[8.36 6.89 5.79 0.99 7.73]  falu
[-0.05  0.11  0.06  0.02 -0.13]  Dit
[-2.71 -2.23  2.38  3.59  2.13]  geri
[-2.23  2.38  3.58  0.99 -0.13]  lif
[-2.71  1.45  3.07 -5.17 -2.20]  kog
[-2.06  1.45  3.07 -5.18  2.13]  bovef
rest: [-2.23  2.38  3.58] => [ 0.99 -0.13]
rest: [ 1.45  3.07 -5.17] => [-2.20]
q: [-2.23  2.38  3.59] => geri

[ 0.34 -0.02  0.04  0.14  0.06  0.09  0.10  0.07  0.18  0.32  0.01  0.18
  0.38  0.36] -> rut
[-2.97 -1.19  2.29  1.46  1.89  1.76  1.80  2.20  3.33 -3.51  0.02  0.18
 -1.74 -1.23] -> niv
[ 0.52 -1.01 -1.31  0.16 -0.86 -0.48 -0.36 -0.91 -1.21  0.74 -1.31  0.23
  0.31 -0.04] -> zuve
[-3.53  3.50  2.77  2.78  3.01  2.92  2.79  2.70 -0.33 -2.74  3.18  2.18
 -4.54 -4.63] -> zali
[ 2.53  1.33 -1.22 -1.50 -1.21 -1.34 -1.44 -1.39 -1.79  2.75 -0.92  3.19
 -2.15 -1.41] -> Kulep
[ 2.53  1.33 -1.22 -1.50 -1.21 -1.34 -1.44 -1.39 -1.79  2.75 -0.92 -1.84
  1.78  1.61] -> zos
[ 4.41 -2.87 -4.14 -3.97 -4.23 -4.15 -4.07 -4.10 -1.87  3.94 -4.29 -3.68
  4.68  4.54] -> Rop
[ 2.53  1.33 -1.22 -1.50 -1.21 -1.34 -1.44 -1.39 -1.79  2.75  5.11  5.24
 -4.98 -4.42] -> ronu
[ 1.89 -0.60 -0.26 -0.53 -0.44 -0.47 -0.44 -0.30  0.94  1.54 -0.42 -0.31
  2.33  2.43] -> vamig
[-3.85 -0.94  3.92  2.61  3.33  3.10  3.13  3.74  5.24  5.73 -5.82 -6.05
  5.49  5.18] -> vemi
q: [-1.19  2.29  1.46  1.89  1.76  1.80  2.20  3.33 -3.51  0.02  0.18 -1.74] => niv
rest: [0.01 0.18] => [0.38 0.36]
step -1: [2.53] => [2.52]
step +1: [0.01 0.18 0.38] => [0.02 0.19 0.39]

[ 0.98 -2.43 -0.85 -1.58  3.88 -0.79  0.56  2.82  1.63  4.48]  Nofur
[ 0.98 -2.43 -0.85 -1.58  3.88  0.38  1.09 -2.91  2.90 -0.85]  Nepu
[ 0.98 -2.43 -0.85 -3.24  2.56 -0.13  1.58 -7.32 -2.92 -0.85]  Zuves
[ 8.13  1.31  0.22 -3.24  2.56 -0.13  1.58 -7.33 -6.08 -3.71]  gavis
[-4.11  0.69  0.62  0.41 -2.98  0.23  1.28  4.78  2.12  1.09]  dif
[ 8.13  1.31  0.62  0.41 -2.97  0.23  1.28  5.61  1.63  0.82]  bir
step -1: [2.82] => [2.81]
rest: [ 0.62  0.41 -2.98  0.23  1.28] => [4.78 2.12 1.09]
rest: [-3.24  2.56 -0.13  1.58 -7.33] => [-6.08 -3.71]

[-2.95 -0.96 -0.14 -0.26  3.50  1.69  3.34  3.92  2.54  0.45 -3.39  0.09
 -0.70 -1.47  1.96  1.19  1.04 -1.00 -2.85 -1.65 -1.01 -5.63 -1.22 -3.40
 -1.28  0.26  0.68  3.16  8.31  1.63  4.24] -> ziri
[-0.31 -2.01  2.30 -0.69 -0.34  2.94  1.61  3.04 -1.67 -2.27 -3.25  0.13
 -6.38  1.28  3.72 -1.51  1.16  3.55 -1.77  3.36 -1.60 -3.62  1.56 -0.78
 -4.29  3.86  0.57 -1.18  4.76  1.43  0.28] -> Sufe
[-2.26  1.32 -0.94 -0.90  1.53  2.18  1.89  0.05  3.80  0.75  0.38  1.26
  4.68  1.19 -1.47  1.96  0.53 -1.76 -2.02 -2.19 -1.35 -4.64 -2.53 -3.07
  1.85 -3.23  1.37  2.77  3.56  0.02  1.66] -> Boga
[-2.76 -0.81  3.34 -1.18 -3.68  3.66  3.82  0.13  2.98 -3.25  0.08  3.77
 -2.72 -0.36  1.64 -3.14  1.95 -0.22 -0.64  5.37 -3.76 -6.61  0.39 -1.07
 -5.33  2.78  0.46 -1.21  3.09 -1.42  3.68] -> gik
[-5.76 -6.86 -2.50 -5.24  0.37  2.43  5.32  3.00  2.38 -2.97  0.96  0.70
 -3.02  4.03  2.56  2.55  3.18  0.62  1.92  0.03 -4.53 -7.40  0.36  0.10
  2.23  1.57  0.17  2.30  3.67  0.08  3.44] -> Bufiz
q: [-2.50 -5.24  0.37  2.43  5.32] => Bufiz
q: [-0.69 -0.34  2.94  1.61] => Sufe
q: [-1.01 -5.63] => ziri
step -1: [-1.07] => [-1.08]
q: [-1.47  1.96  1.19] => ziri
rest: [-4.29  3.86  0.57] => [-1.18  4.76  1.43  0.28]

[ 2.33 -3.44  5.71  4.26 -3.15 -3.27  0.80  3.72] -> gogo
[-5.30  6.12 -5.80 -5.26  2.29 -4.45  5.31  2.06] -> muzaz
[ 1.42 -5.08 -5.33  2.33  2.79  1.37  0.59 -3.89] -> paze
[ 3.64 -4.03 -2.21 -3.15  4.26  1.41 -4.08  3.14] -> ginib
[ 3.64 -4.03 -2.21 -3.15  4.26 -3.27  1.96  2.87] -> fuv
step +1: [-3.27] => [-3.26]
step -1: [-5.26] => [-5.27]
q: [-3.15  4.26 -3.27] => fuv
step +1: [2.33 2.79 1.37 0.59] => [2.34 2.80 1.38 0.60]
step -1: [-5.30  6.12 -5.80] => [-5.31  6.11 -5.81]
step +1: [-3.27  1.96] => [-3.26  1.97]
step -1: [-5.33  2.33] => [-5.34  2.32]

[ 0.43 -2.40 -0.48 -2.75  0.10 -1.02  2.48 -2.41  0.32  0.20 -1.42  2.08
  4.90  1.96  2.32  0.33 -1.44 -2.06 -2.89 -2.72 -1.95 -0.89 -0.96 -0.93
  1.27 -0.58  2.41  0.97  3.80  4.38] -> Besak
[-2.69 -1.13  2.40 -0.77  0.49  1.31  1.08 -2.84 -4.84  0.28  0.05 -1.40
  4.20 -0.90  0.98  0.45 -1.16 -1.86 -2.44 -0.39 -1.90 -2.30  0.48  0.00
 -1.84 -4.15  0.04  1.40 -0.30  6.54] -> zonub
[ 0.99  1.38 -0.51 -2.04  1.44 -0.70 -1.55 -1.54 -0.10 -0.95 -0.96  1.84
 -1.32 -0.81 -0.86 -1.22  1.29  0.32  0.25 -2.35  2.21 -0.82 -0.51  0.94
  1.27 -1.37  1.73 -0.17  0.74  0.22] -> Bamon
[-2.48 -2.05  2.15 -0.40 -0.20  1.18  2.06 -2.35 -3.83  0.68 -0.10 -1.45
  5.16  0.17  2.32  0.33 -1.43 -2.06 -2.89 -0.21 -2.89 -1.69  0.38 -0.54
 -1.70 -3.10  0.00  1.56  0.38  6.41] -> bamov
[ 3.34 -0.09 -2.99 -2.20  0.24 -2.39  0.02  0.30  5.02 -0.62 -1.40  3.81
 -1.19  2.06  1.99 -2.70  1.46  0.79  0.24 -2.47  1.50  1.27 -1.43 -0.46
  3.30  3.15  2.52 -0.68  3.52 -3.25] -> lol
[-2.51 -1.28  2.14 -1.27  0.45  1.17  1.18 -3.20 -4.70  0.22 -0.25 -0.97
  4.76 -0.60  1.47  0.15 -0.98 -2.15 -2.77 -0.99 -1.96 -2.41  0.25 -0.02
 -1.63 -4.37  0.51  1.50  0.36  7.21] -> nabap
[ 2.86  1.33 -2.26 -4.20  1.98 -2.22 -1.72 -2.46  2.23 -1.68 -2.16  4.56
 -1.48  0.09  0.46 -3.16  2.26  0.40 -0.25 -4.83  3.31 -0.85 -1.69  0.90
  3.39 -0.61  3.98 -0.57  3.17 -0.41] -> nulub
rest: [ 2.32  0.33 -1.43 -2.06 -2.89] => [-0.21 -2.89 -1.69  0.38 -0.54 -1.70 -3.10  0.00  1.56  0.38  6.41]
step -1: [-1.90 -2.30] => [-1.91 -2.31]
rest: [-2.04  1.44 -0.70 -1.55] => [-1.54 -0.10 -0.95 -0.96  1.84 -1.32 -0.81 -0.86 -1.22  1.29  0.32  0.25
 -2.35  2.21 -0.82 -0.51  0.94  1.27 -1.37  1.73 -0.17  0.74  0.22]
step +1: [-1.44 -2.06 -2.89] => [-1.43 -2.05 -2.88]

[ 3.17 -0.12  1.91  2.09  1.23 -1.44 -3.47 -2.95  1.19  5.48  0.24 -0.82
  3.07  0.92 -1.75  0.37  2.86  4.49  3.21 -0.84  4.31  7.90 -0.11  0.99
  1.77]  peraz
[ 3.60 -0.36  2.36  1.97  1.45 -1.27 -3.59 -3.01  1.33  5.48 -0.58 -0.90
  2.41  2.11 -1.80 -0.21  2.07  4.68  3.02 -0.44  5.16  7.52  0.09  0.70
  1.36]  Dal
[ 1.77 -2.32  3.23 -0.08  1.24  0.46 -1.19 -0.90  1.13  5.48 -3.55  1.92
 -3.71  5.09 -0.52 -2.87 -4.06  0.52  0.06  1.76  6.48 -2.38  0.81  2.25
  1.25]  Vonoz
[-3.72  0.27 -2.06 -2.05 -1.41  1.11  3.59  3.18 -1.39  5.48 -0.16  7.37
 -2.69 -1.49  1.79 -0.29 -2.72 -4.93  0.09 -0.44  3.02  7.52  5.16  0.70
 -1.63]  gagiz
[-2.64 -0.09 -1.05 -2.18 -1.12  1.21  3.36  3.05 -1.14  5.48 -1.48  7.20
 -3.55  0.48  1.58 -1.26 -3.74 -4.22 -3.18  1.13 -2.73 -8.05 -0.19 -1.44
 -1.97]  runa
[-0.09 -1.05 -2.19 -1.12  1.21  3.36  3.62  3.08 -1.61  5.48  1.24  7.23
 -1.49 -3.09  1.63  0.67 -1.40 -4.85 -2.67 -0.07 -6.04 -6.80 -0.57 -0.33
 -1.06]  gonen
[ 0.89  0.57 -0.45  1.86  0.57 -1.45 -2.86 -2.00  0.60  5.48  2.35  0.45
  4.43 -2.57 -0.89  1.95  4.51  2.54  2.74 -1.59 -0.29  7.86 -0.76  1.72
  1.88]  ked
[-1.09  2.09 -2.86  0.52 -0.76 -1.00 -0.11  0.22 -0.95  5.48  3.39  3.41
  4.31 -4.96  0.08  2.68  4.29 -0.11  0.74 -1.93 -5.74  4.75 -1.27  2.25
  1.24]  fefoz
[-2.49  2.45 -3.22 -0.07 -1.40 -0.53  1.91  1.48 -1.47  5.48  3.33  5.10
  3.22 -5.17  0.51  2.53  3.05 -1.40 -0.56 -1.78 -6.94  0.93 -1.05  1.32
  0.48]  faza
[-2.26 -0.16 -0.58 -2.12 -1.01  1.19  3.24  2.84 -1.00  5.48 -1.88  6.91
 -3.79  1.24  1.38 -1.56 -4.01 -4.00 -3.13  1.24 -1.73 -8.08 -0.12 -1.66
 -2.05]  rofa
[ 1.91 -2.21  3.23  0.03  1.31  0.40 -1.41 -1.05  1.19  5.48 -3.59  1.72
 -3.61  5.13 -0.59 -2.82 -3.94  0.70  0.21  1.79  6.60 -1.97  0.94 -1.79
 -0.36]  bos
[ 2.71  0.02  1.51  2.14  1.12 -1.48 -3.42 -2.89  1.12  5.48  0.78 -0.74
  3.42  0.19 -1.56  0.88  3.29  4.25  3.19 -1.04  3.56  8.04 -0.20  1.10
  1.79]  vem
q: [ 3.02 -0.44  5.16  7.52  0.09  0.70] => Dal
rest: [ 3.19 -1.04  3.56] => [ 8.04 -0.20  1.10  1.79]
q: [-0.09 -1.05 -2.18 -1.12  1.21  3.36] => runa
step -1: [5.16 0.70] => [5.15 0.69]

[-5.70 -3.03 -1.04  2.69  1.58 -8.36  1.50 -5.61  0.01] -> kima
[-5.71 -3.03 -1.20 -1.11  1.33 -8.60  1.50 -7.54  1.88] -> lom
[-5.70 -3.03 -1.03  2.69  1.33 -8.61  1.50 -4.27 -1.81] -> kel
q: [-5.71 -3.03 -1.20] => lom
rest: [ 1.33 -8.61] => [ 1.50 -4.27 -1.81]
q: [ 1.50 -5.61  0.01] => kima
rest: [-3.03 -1.20 -1.11] => [ 1.33 -8.60  1.50 -7.54  1.88]
q: [ 1.33 -8.61] => kel
rest: [-5.70 -3.03 -1.03  2.69] => [ 1.33 -8.61  1.50 -4.27 -1.81]

[-0.16 -0.16 -0.78  0.10 -0.44 -0.17 -0.17 -0.53 -0.23  0.51  1.30  3.07
  0.03  0.04 -6.20 -0.37 -0.25 -0.34 -0.03  0.86 -0.47] : sedi
[ 0.05 -1.10 -2.98 -0.17  0.85 -0.03 -0.41 -0.08  1.31 -0.25  0.33 -3.93
 -0.14 -0.39 -4.77  0.37  0.40  0.60  0.08 -0.05  0.10] : laz
[-0.25 -1.69  2.43 -0.11 -1.22 -0.35 -0.50 -0.15 -0.37  0.38 -2.52 -1.17
  0.14 -0.11 -3.37 -0.30 -0.25 -0.19  0.20 -4.19  0.24] : tesov
[-0.45 -0.04 -1.54  0.21 -1.03  0.06  0.20 -0.03 -0.34  0.07 -1.78  0.85
  0.05  0.22 -3.60  0.08  0.09 -0.30 -0.15 -2.11  0.04] : sek
[-0.25 -0.09 -0.14 -0.01  0.26  0.32  0.73  0.13 -0.05 -0.51  1.54 -0.91
  0.53  0.52 -1.41  0.07  0.01 -0.13  0.29 -1.07  0.06] : besad
step -1: [-0.13] => [-0.14]
step -1: [-6.20] => [-6.21]
step +1: [ 0.21 -1.03] => [ 0.22 -1.02]
step -1: [-0.15 -0.37  0.38 -2.52] => [-0.16 -0.38  0.37 -2.53]

[-0.29  1.28  0.48 -0.32  0.72] : Gakim
[-1.13 -2.49 -0.02  2.28 -0.02] : bamas
[ 1.78  1.28  0.48 -0.32  0.72] : Nadu
[ 6.29  0.78 -0.83  4.46 -1.79] : ruzeg
step -1: [-1.13 -2.49] => [-1.14 -2.50]
step -1: [-2.49 -0.02  2.28] => [-2.50 -0.03  2.27]
q: [-0.29  1.28  0.48 -0.32  0.72] => Gakim
step +1: [-1.13 -2.49 -0.02] => [-1.12 -2.48 -0.01]
q: [-2.49 -0.02  2.28 -0.02] => bamas
step +1: [-1.13 -2.49 -0.02  2.28] => [-1.12 -2.48 -0.01  2.29]

